One turn moves each row of this set onto another row. After a few examples, where does it send each row asked below?
Vuva: [-2.34  0.79 -0.90 -0.81  0.70 -2.70  0.68  0.35  1.93  1.39 -0.93 -1.07
 -2.03 -1.45 -0.23  2.55  0.15 -1.96  1.70  0.38 -0.81 -0.32  1.19  2.26
  0.38 -1.20  0.20  0.27 -2.62 -0.62 -1.87 -0.73]
fofuv: [ 0.84  1.76 -0.73  0.59 -0.46 -0.71 -1.35 -1.23 -1.42  1.00 -0.65 -0.20
 -0.44  1.78  0.80  0.88  1.40 -2.08  0.91 -0.11 -1.22 -1.15 -0.64 -0.22
  1.39  2.80 -0.55 -1.83 -2.97  1.58  1.30  1.36]
vut: [ 1.09 -2.20  1.42  2.81  0.45  1.55  0.24 -0.82 -0.25 -0.84  0.01  1.80
 -1.59 -0.76  0.70 -1.45  2.23 -0.66  0.66 -0.57 -2.18  0.24  2.22 -1.49
  0.90 -0.59  2.41  1.69  1.11 -0.56  0.15 -0.91]
pon: [ 0.33  2.10 -1.17  1.22  0.48 -0.92 -1.92 -0.82 -2.48  0.80  0.12 -0.42
 -0.04  1.77 -0.32  0.75  1.81 -1.61  0.33 -0.25 -1.76 -0.72 -0.66 -0.61
  0.52  2.65 -0.71 -1.93 -2.14  0.77  2.04  1.59]
vome: [ 0.46  0.19  1.22 -1.52  1.49  0.90 -0.33  1.11 -1.23 -1.52  1.34  0.73
  0.59 -1.02 -1.60 -1.00  0.41  1.43 -2.05  1.69 -0.27  0.99  1.86  1.72
 -2.64 -0.50  0.00 -0.50  1.40 -0.75 -1.38 -0.33]
rumeb: [-3.51  1.21 -2.22 -0.42  1.35 -2.75 -0.68  1.02  0.08  0.87  0.35 -1.43
 -1.32 -0.76 -1.17  2.27 -0.57 -0.68  1.27 -0.23 -0.71 -0.13  0.61  0.08
 -1.20 -1.37  0.74 -0.49 -2.01 -1.10 -0.74 -0.70]
Dirus: [ 2.78  0.04  1.04  2.11  0.20  1.43 -1.24 -0.69  0.76  0.09  0.42  0.54
  0.37  1.04 -1.07 -0.70  3.12 -2.12  0.46  2.29  1.44 -0.83 -1.16  0.83
  1.14  0.38 -1.28  0.35 -0.52  0.06 -0.09  2.06]
lakap: [ 0.93 -2.20  1.21  2.71  0.27  1.58  0.06 -0.78 -0.42 -0.87  0.07  1.76
 -1.53 -0.57  0.83 -1.47  1.85 -0.49  0.77 -0.72 -1.94  0.15  2.04 -1.98
  0.81 -0.56  2.62  1.56  0.98 -0.41  0.23 -0.96]
Gal: [ 2.42  0.26  0.72  2.49  0.73  1.31 -1.69 -0.42  0.06 -0.05  0.93  0.42
  0.63  1.11 -1.72 -0.78  3.32 -1.82  0.10  2.17  1.19 -0.59 -1.21  0.46
  0.59  0.28 -1.33  0.24 -0.04 -0.41  0.36  2.17]
Baduz: [ 1.36  1.92  0.22  1.47  0.82 -1.14 -0.66 -1.16 -1.19  1.25 -0.63 -0.28
 -0.44  0.78 -0.43  1.05  3.42 -2.88  0.21  0.50 -2.60 -0.40  0.11  2.00
  1.63  2.62 -1.66 -0.93 -1.95  0.44  1.35  1.78]
Mulu: [ 1.02 -2.26  1.35  2.67  0.24  1.57  0.21 -0.87 -0.23 -0.82 -0.05  1.80
 -1.62 -0.69  0.91 -1.44  2.04 -0.60  0.73 -0.63 -2.01  0.13  2.13 -1.65
  0.94 -0.58  2.52  1.65  0.97 -0.39  0.11 -0.98]
sonas: [ 1.52 -0.38  2.27 -2.46  0.09  1.18  0.90  0.32  0.74 -1.11 -0.09  1.16
 -0.22 -1.27  0.14 -0.73  0.09  0.46 -1.18  2.05  0.35  0.35  2.09  2.97
 -1.05 -0.19  0.08 -0.11  0.10  0.48 -2.68 -0.64]
Mub: [ 0.97 -2.17  1.30  2.92  0.56  1.50  0.07 -0.73 -0.48 -0.88  0.17  1.75
 -1.52 -0.73  0.55 -1.46  2.26 -0.55  0.59 -0.63 -2.21  0.29  2.15 -1.66
  0.76 -0.64  2.40  1.67  1.25 -0.66  0.30 -0.90]
dupig: [-0.71  1.85  0.72 -1.44  1.20 -3.03  1.09 -0.22  1.05  0.76 -0.92  0.71
 -1.27 -2.84  0.32  1.36 -1.19 -1.14 -1.12 -0.95 -3.73  0.29  0.59  1.65
 -0.70 -0.10  1.54  2.42 -0.59 -1.55 -0.03 -0.72]
leme: [ 0.90 -0.34  1.41 -2.79 -0.38  1.37  0.11  0.48  0.09 -1.34  0.23  1.12
 -0.02 -0.58  0.50 -0.90 -1.12  1.24 -0.90  1.55  1.07  0.00  1.55  1.22
 -1.62 -0.13  0.81 -0.77 -0.23  0.92 -2.35 -0.81]
Dalal: [ 0.66  2.18 -0.58  1.78  1.28 -1.19 -1.50 -0.79 -2.29  0.94  0.12 -0.48
  0.01  1.16 -1.09  0.84  3.09 -2.14 -0.11  0.16 -2.60 -0.24 -0.22  0.80
  0.70  2.51 -1.44 -1.39 -1.49  0.08  2.04  1.82]
Dezo: [-1.19  2.06  0.26 -1.14  1.64 -3.12  0.60  0.09  0.27  0.61 -0.36  0.58
 -0.97 -2.68 -0.24  1.21 -1.25 -0.69 -1.40 -1.18 -3.91  0.49  0.43  0.97
 -1.35 -0.19  1.62  2.23 -0.18 -1.91  0.41 -0.61]
bepem: [ 2.04  0.28  0.18  2.35  0.56  1.39 -2.15 -0.25 -0.39 -0.22  1.16  0.34
  0.80  1.47 -1.57 -0.87  2.64 -1.32  0.21  1.89  1.55 -0.72 -1.53 -0.60
  0.18  0.28 -0.94 -0.16 -0.18 -0.22  0.60  2.05]
razi: [-2.94  0.93 -1.74 -1.04  0.42 -2.57 -0.08  0.55  1.19  1.08 -0.48 -1.18
 -1.76 -0.82 -0.03  2.37 -0.91 -1.18  1.83 -0.08 -0.24 -0.55  0.67  0.59
 -0.30 -1.20  0.85 -0.35 -2.84 -0.31 -1.50 -0.85]
kamub: [-0.76  1.69  0.53 -1.87  0.54 -2.85  1.04 -0.32  1.26  0.78 -1.13  0.82
 -1.40 -2.55  1.05  1.35 -1.97 -0.95 -0.71 -1.15 -3.21 -0.08  0.35  0.99
 -0.51 -0.01  1.96  2.17 -1.15 -0.95 -0.28 -0.91]
sagem: [ 2.15  0.13  0.17  1.88 -0.13  1.58 -2.01 -0.48  0.04 -0.18  0.83  0.46
  0.59  1.72 -0.81 -0.86  2.02 -1.36  0.63  1.81  2.06 -1.09 -1.65 -0.88
  0.53  0.39 -0.63 -0.29 -0.79  0.36  0.25  1.88]
Terav: [ 1.24 -0.06  2.17 -1.71  1.24  0.87  0.58  0.72 -0.07 -1.18  0.59  0.94
  0.15 -1.51 -1.17 -0.79  1.01  0.58 -1.87  2.12 -0.45  0.90  2.31  3.27
 -1.69 -0.37 -0.40  0.06  1.14 -0.56 -2.05 -0.33]
vezu: [ 0.87 -2.15  1.16  2.81  0.46  1.53 -0.04 -0.70 -0.58 -0.92  0.18  1.73
 -1.47 -0.63  0.64 -1.49  2.02 -0.43  0.64 -0.70 -2.10  0.22  2.04 -1.95
  0.67 -0.58  2.53  1.58  1.12 -0.57  0.32 -0.94]
fatad: [ 2.63 -0.03  0.74  1.74 -0.34  1.61 -1.49 -0.74  0.76  0.04  0.34  0.62
  0.34  1.43 -0.46 -0.74  2.30 -1.83  0.80  2.05  2.02 -1.17 -1.45 -0.03
  1.11  0.46 -0.82  0.01 -0.98  0.58 -0.16  1.89]
bas: [ 0.26  0.01  0.78 -2.20  0.49  1.17 -0.66  0.97 -1.14 -1.62  1.12  0.88
  0.48 -0.43 -0.58 -1.09 -0.92  1.85 -1.47  1.33  0.68  0.37  1.43  0.48
 -2.60 -0.31  0.75 -1.01  0.56  0.12 -1.60 -0.67]
kezak: [ 1.44  1.65  0.11  0.71 -0.27 -0.82 -0.57 -1.46 -0.63  1.28 -1.12 -0.11
 -0.73  1.18  0.69  1.03  2.36 -2.81  0.84  0.32 -1.75 -0.94 -0.17  1.38
  2.07  2.82 -1.13 -1.23 -2.85  1.40  0.92  1.49]
Tuto: [-1.25  1.84 -0.04 -1.87  0.55 -2.78  0.47 -0.11  0.60  0.55 -0.71  0.76
 -1.16 -2.17  0.97  1.23 -2.49 -0.44 -0.77 -1.45 -2.95 -0.16  0.08 -0.03
 -1.12 -0.03  2.32  1.79 -1.12 -0.95  0.09 -0.96]
biz: [-1.50  2.07 -0.23 -1.41  1.23 -2.96  0.20  0.16  0.00  0.49 -0.24  0.58
 -0.91 -2.29  0.14  1.15 -2.05 -0.26 -1.18 -1.43 -3.40  0.19  0.10 -0.05
 -1.58 -0.16  2.06  1.81 -0.50 -1.56  0.55 -0.79]
bogi: [-2.51  1.05 -0.87 -0.07  1.78 -3.00  0.54  0.67  1.29  1.29 -0.36 -1.29
 -1.72 -1.79 -1.46  2.50  1.15 -1.94  1.07  0.51 -1.67  0.28  1.41  2.77
 -0.17 -1.42 -0.29  0.52 -1.68 -1.56 -1.35 -0.42]
Tisa: [-3.26  1.34 -1.67  0.17  2.20 -3.04 -0.30  1.10  0.16  0.97  0.39 -1.49
 -1.27 -1.37 -2.02  2.31  0.71 -1.14  0.80  0.13 -1.60  0.38  1.05  1.45
 -1.15 -1.49 -0.02  0.01 -1.32 -1.86 -0.68 -0.44]

fofuv moves to Baduz
vut moves to vezu
And these:
Dezo moves to Tuto
bas moves to sonas
rumeb moves to Vuva
sagem moves to Dirus

